128 stands for zero in the data rows.
The table:
[ 94  48 143  99 106 159  88 124  82  96 110 125 130 159 160  64]
[157 182  88 153 148 100 109 140 169 137 156 220 101  72 151 123]
[101  57 158 100 108 162  92 127  90 101 114 117 143 177 161  85]
[142  97 145 108 109 155 151  20  94 120  86  52 210 141 107 150]
[112  83 139 101  93 129 120  25 110  54 168 109 172  98 167 142]
[128 120 138 123 102 119 140  46 119  64 178 135 168  89 167 137]
[ 81   9 154 112 106 189 117 107 110 147 135  62 152 103 143 187]
[150 244 113 174 178  61 141 214 165 110 109 170  64 133  84 184]
[125 144  94 130 154 127  81 255 125 174 114 206  36 141 121  36]
[129 134 100 141 154 118  93 247 125 161 107 203  56 145 135  42]
[189 218 103 153 149 122 161 141 144 192  82 136 119 122  78 117]
[135 112 153  91 101 186 166  16  91 136  71  45 220 132  99 165]
[ 89  25 159  97 106 203 153 108 115 161 141  73 160 106 136 190]
[123 104 139 109  85 104 151  33 113  80 183 102 156 103 173 139]
[136 113 134 106 108 140 168  32  98 131  96  57 202 135 101 138]
[153 104 126 108 102 131 180  25 109 132 108  36 198 134  99 158]
[110  79 156 108  90 123 118  41 112  71 177 119 156 110 180 140]
[145 104 174 101 106 165 170  25 114 119  83  53 213 131  96 176]
[117  49 141  95 108 173  82 140 102  98 111 124 146 164 160  78]
[ 89  44 138 103 113 172  98 139  93  96 107 125 137 165 155  84]
[ 75  10 169 120  94 168 129  77 124 134 144  55 149 127 129 171]
[138 233 156 144 182  87 133 205 174 124 120 176  78 142  76 175]
[148 117 115 111 118 148 157  47  87 127 114  32 186 134 101 149]
[141 138  95 169 156 129 148 215 154 201 148 165  53  93 111 140]
[190 205  87 154 158 112 162 156 158 189  68 134 124  85  94 142]
[175 200  95 157 152 122 151 149 152 192  65 140 121 104  88 134]
[183 193  84 150 161 115 143 115 156 185 100 131 122 113  67 115]
[119 142 168 125 133 114 135 114 120  97 133  68 140 183 116 172]
[179 213 110 144 144 114 150 131 141 182  90 132 161  95  69 134]
[118 146  92 145 170 152  87 248 135 158 119 207  48 143 109  65]
[160 108 139  96 103 157 157  27  99 120  83  48 203 135  96 147]
[ 98  22 148 131  94 153 145 108 142 157 150  58 136 124 132 183]
[126 136 104 148 163 134  84 245 134 164  93 215  51 145 123  53]
[170 240 118 168 173  65 127 203 172 121 133 165  75 151 107 153]
[119  83 152  98 106 113 138  43 104  85 185  99 163 111 171 145]
[ 85  67 153 101 120 175  91 142  85 125 135 113 136 170 163  74]
[104 136 188 127 138 107 136 124 144  97 134  61 153 195 107 193]
[128 136 179 133 134  90 141 135 107  81 165  69 146 188 122 177]
[144 192  88 161 146  97 129 150 186 129 168 198  93  76 153 120]
[163 205 100 142 156 108 139 142 155 185  67 144 123 105  83 132]
[119 156 186 132 125  86 128 128 108  87 145  68 162 192 112 197]
[147 185  81 155 117  82 145 131 171 105 159 181 100  61 146 123]
[104  41 163 102 103 160  64 148  80 120 126 115 133 174 159  69]
[127 127  94 152 157 149  83 255 145 150 115 210  65 150 134  58]
[153 154  88 131 162 118  82 255  98 161 118 223  62 141 113  57]
[116  50 135  99 124 157  96 122  88  90 108 118 137 173 159  63]
[137 132 106 140 158 147  78 255 157 157 114 219  44 149 136  63]
[ 82  44 133 110 106 156  91 148  70 113 126 110 121 167 141  68]
[149 202  96 136 138  97 125 135 163 114 166 198 117  88 148 104]
[110 146 174 150 141 110 140 116 126 103 135  79 140 173 130 188]
[ 99  58 139 101 122 162  80 135  82  85 133 117 112 161 136  75]
[117 134 174 131 141 111 139 114 132  91 141  88 165 173 113 184]
[117 106 146 111  87 127 128  19 121  82 184 115 158 100 174 148]
[122 184  89 148 117  77 125 129 156 128 141 217  93  88 155 112]
[151 195  83 146 119  91 139 145 167 119 143 208  96  70 147 109]
[ 94  50 142  90 123 172  88 125  95  98 129 127 140 170 156  82]
[ 89 106 119 113  86 125 154  34 137  85 178 109 179 102 164 169]
[ 97  98 153 108  92 118 145  13 143  86 192 110 161 115 171 111]
[130 115 137 111 109 143 168  21 107 129  94  27 199 113 110 163]
[ 77  29 153 127 100 170 151 106 124 158 139  65 151 112 131 197]
[117 149 103 145 161 124  90 255 137 184 107 209  42 137 138  63]
[167 196  80 151 150  74 116 147 166 110 160 219  83  80 171 102]
[ 81  41 137  99 112 169 121 119  94 111 129 106 121 160 149  93]
[121 139 157 124 136 102 129 122 111  94 152  65 144 187 115 178]
[175 223  89 164 141 110 156 153 152 168  74 138 127  93  94 122]
[127 128 103 150 138 142 150 214 146 201 147 163  70  78  95 172]
[149 196  98 167 136  73 150 142 177 144 148 203  92  74 157 112]
[138 205  93 149 143 101 144 146 182 121 156 213 116  73 147 113]
[182 229 107 142 159 104 161 132 140 186 102 157 112  96  96 142]
[146 246 134 150 183  84 130 205 173 125 119 166  73 153  82 161]
[ 84  33 165 118  80 154 133 100 129 149 158  63 171 105 118 179]
There are 2 hidden groupings, and every row belongs to one group of each. In each grouping, the first row asked about is in group 0, and each new group gets the next number.
Rows drawn again from the table, each followed by its group in each grouping, the grouping that moves the rows most first:
[ 89  25 159  97 106 203 153 108 115 161 141  73 160 106 136 190] >> 0 0
[138 205  93 149 143 101 144 146 182 121 156 213 116  73 147 113] >> 1 1
[ 85  67 153 101 120 175  91 142  85 125 135 113 136 170 163  74] >> 2 0
[153 104 126 108 102 131 180  25 109 132 108  36 198 134  99 158] >> 3 0
[167 196  80 151 150  74 116 147 166 110 160 219  83  80 171 102] >> 1 1
[182 229 107 142 159 104 161 132 140 186 102 157 112  96  96 142] >> 3 1
[118 146  92 145 170 152  87 248 135 158 119 207  48 143 109  65] >> 2 1
[147 185  81 155 117  82 145 131 171 105 159 181 100  61 146 123] >> 1 1
[110  79 156 108  90 123 118  41 112  71 177 119 156 110 180 140] >> 1 0
[ 75  10 169 120  94 168 129  77 124 134 144  55 149 127 129 171] >> 0 0
[119 142 168 125 133 114 135 114 120  97 133  68 140 183 116 172] >> 4 0
[126 136 104 148 163 134  84 245 134 164  93 215  51 145 123  53] >> 2 1
[151 195  83 146 119  91 139 145 167 119 143 208  96  70 147 109] >> 1 1
[ 77  29 153 127 100 170 151 106 124 158 139  65 151 112 131 197] >> 0 0
[119  83 152  98 106 113 138  43 104  85 185  99 163 111 171 145] >> 1 0
[ 98  22 148 131  94 153 145 108 142 157 150  58 136 124 132 183] >> 0 0
[116  50 135  99 124 157  96 122  88  90 108 118 137 173 159  63] >> 2 0
[ 89  44 138 103 113 172  98 139  93  96 107 125 137 165 155  84] >> 2 0
[ 89 106 119 113  86 125 154  34 137  85 178 109 179 102 164 169] >> 1 0
[136 113 134 106 108 140 168  32  98 131  96  57 202 135 101 138] >> 3 0
[138 233 156 144 182  87 133 205 174 124 120 176  78 142  76 175] >> 4 1
[110 146 174 150 141 110 140 116 126 103 135  79 140 173 130 188] >> 4 0
[189 218 103 153 149 122 161 141 144 192  82 136 119 122  78 117] >> 3 1
[101  57 158 100 108 162  92 127  90 101 114 117 143 177 161  85] >> 2 0
[117  49 141  95 108 173  82 140 102  98 111 124 146 164 160  78] >> 2 0
[ 94  48 143  99 106 159  88 124  82  96 110 125 130 159 160  64] >> 2 0
[128 136 179 133 134  90 141 135 107  81 165  69 146 188 122 177] >> 4 0
[ 97  98 153 108  92 118 145  13 143  86 192 110 161 115 171 111] >> 1 0
[121 139 157 124 136 102 129 122 111  94 152  65 144 187 115 178] >> 4 0
[160 108 139  96 103 157 157  27  99 120  83  48 203 135  96 147] >> 3 0
[117 149 103 145 161 124  90 255 137 184 107 209  42 137 138  63] >> 2 1
[127 127  94 152 157 149  83 255 145 150 115 210  65 150 134  58] >> 2 1
[150 244 113 174 178  61 141 214 165 110 109 170  64 133  84 184] >> 4 1
[175 223  89 164 141 110 156 153 152 168  74 138 127  93  94 122] >> 3 1
[175 200  95 157 152 122 151 149 152 192  65 140 121 104  88 134] >> 3 1
[129 134 100 141 154 118  93 247 125 161 107 203  56 145 135  42] >> 2 1
[183 193  84 150 161 115 143 115 156 185 100 131 122 113  67 115] >> 3 1
[ 81  41 137  99 112 169 121 119  94 111 129 106 121 160 149  93] >> 2 0
[148 117 115 111 118 148 157  47  87 127 114  32 186 134 101 149] >> 3 0
[ 82  44 133 110 106 156  91 148  70 113 126 110 121 167 141  68] >> 2 0
[ 94  50 142  90 123 172  88 125  95  98 129 127 140 170 156  82] >> 2 0
